In the data rows, the value 128 means zero.
Here are some points:
[ 86 165 137 204 122 148 131 141 172 148 193 145 107  81 198 139]
[123 113  63  58 134 142 174 175 202 180  72 107 135 104 116 153]
[122 108  88 126 163 113 134 168 159  99 160 119 156 112  98 151]
[132  85  94 112 138 214  75 122 137 164 131 148 142 102 133 110]
[255 117 203 124  78 130  92 116  97  97 146 125 174 151 139 160]
[ 99  94 135 127 105 112 134  22 168 103 148 152 102 110 103  63]
[162 131 129  89 127 154 110 160 113 167 127 190 107  93  86 189]
[109 145  84 179 125 105 152  80 150  80 183 113 149  77 162 229]
[162 142 140 102 151 107 159 115 162 106  86 120 140 130 133  84]
[180 111 150  93  98 133 154 141 103 152 123 149 117  77 130  96]
[246 130 138 121 104 129 143 166 158 210 149 197 169 124 164 156]
[ 98 100 128 165 170 107 138 113 215 184 116 222 174  72 144  80]
[143 101 200 114 121 161 115 120  87 210 187 205  95 197 182 150]
[145  97 211 167  93 152 207 107 102   0 121  63 118 132 124 148]
[204  91 109  70 136 112 149 147 144 160 110 163 167  48 154  91]
[168 153 141  95 171 146 142 123 139 151 133 131 104 155 180 112]
12 more points follow, each with its number after it:
[116 151 127  87 145  96  66 153 205 214  95 137 176  67 119 161] 0
[ 84 170  34 104 124 240 108 117 147 235 161 226 143 188 106  46] 1
[ 64 140 115 130 181 130  86 156 127 172 151 148  96 130 130 147] 2
[190 138 180 170  63 111 213  81  79  19 122  83 100  93  98 164] 3
[186  94 132 214  83 107 151  96  52  50 119  71 165 156 135 125] 4
[174 111 137 166  90 158 121  30 108 118 129  92  84 254 134  73] 5
[127 146 208 132 150 151 163 134 112 175 164 162 105 181 114 101] 6
[236  62 175 122 155  97 149 120 113  35 109 116  98  42 152 130] 7
[160 151 136 115 137 161 129  47 110 144 150 158 129 170 148 112] 8
[122 110 149 133 213  54 125 149  64 170 161 162 179  45 100 120] 9
[160 113 177 137  62  85 146  81  48 114  66  48 157 206 120 104] 10
[128 132 241 193 159 134 119 148  13  32 136  88 124 168 103 106] 11
Which two of these numbered points are nearest to each point below, looking only along the 5 directions in which the first points spread most? Their numbers follow each, nearest first.
[152 169 114  77  98 161  86  91  74 241 129 159 174 193 149  83] > 6 8
[144  59 194 153  82  80 192  84  45  68 141  94  84 140 143 148] > 11 4
[194  95 187 131 118 106 229  76  76  33 104  77  88 173 176 168] > 3 4
[201 105 150 159 151  58 149 140  54  62  94 106 193 136 171 142] > 7 4
[131 116 163 158 173  77 152 105 148 130 110 120  66 144 152 123] > 8 6
[156  56 232 163 130 152 155 116 112  58 146  87 145 110  89 176] > 4 3
[ 20 148  85 152 137 185 155 126 169  86 174 126 128 151 103 170] > 2 8
[146 158  34  88 120 139 108 176 157 199  89 228 153  89 106 151] > 0 9
Now 12 new points, numbered from 0 again:
[101 129  67 119  25 242  91 117 130 179 174 138 118 177 163  81] 0
[184 162 122 105 118 126 127 157 198 110 146 133 122  95 119 137] 1
[168 121 165 129 131  99 136 159  59 119 118 122 166 165 117 109] 2
[133 170 140  90 135  96 120 102  56  97 198  57 148 195 148  61] 3
[ 72 163 121 156 160 122  99 171 178 157 224 156 160 107  69 123] 4
[ 83 125 128 149 113  85 133 151 176 146 113 157  68 183 208 120] 5
[124 165 146  81 104  76  87 182 255 175 109 255 178 104 138 182] 6
[ 84 176 119 126 101 165 124 183 134 102  92 162  92 122 116  87] 7
[ 97 164 101  87 103 124 122 155  38 116 127 133 180 166 156  98] 8
[ 65 153 132 131 145  45  59 216 154 186 145 149 104  64 140 140] 9
[120 125 150 189 103  79 162  95 129  86 174  37 184 173 115 161] 10
[176 136  92  96 133  99 113 120 171 121 165 114 178 173 178 121] 11
Which two of these numbered points are nearest to each point below, looking only along the 5 directions in which the first points spread most? Their numbers follow each, nearest first.
[116 133  27  95 129 169  71  73 174 161  96 140 140 150  94  73] > 7 5
[ 31 131 102  61 120 165 101 168  93 120 140 143 220 140 204  72] > 7 5
[172 102 166 119 123 132 156 131 104 142 129  73 185 167 190  77] > 2 8
[179 154 202 111 149 117 123 121  93 181  96  85 164 194 149 128] > 2 8
[220 110 194 108 156  51 131 101  58  53 180 127 165 133  63 140] > 2 3
[221 128 185 222 110  20  82  67   0  72 124  52 136 120 106 164] > 10 3
[139  96  53  92 164 111 186 184 175  99 159 111 106   0 161 142] > 1 9
[ 92 128 143 108 171 120 214 107 136 104 177 105 106  79 112 204] > 10 7
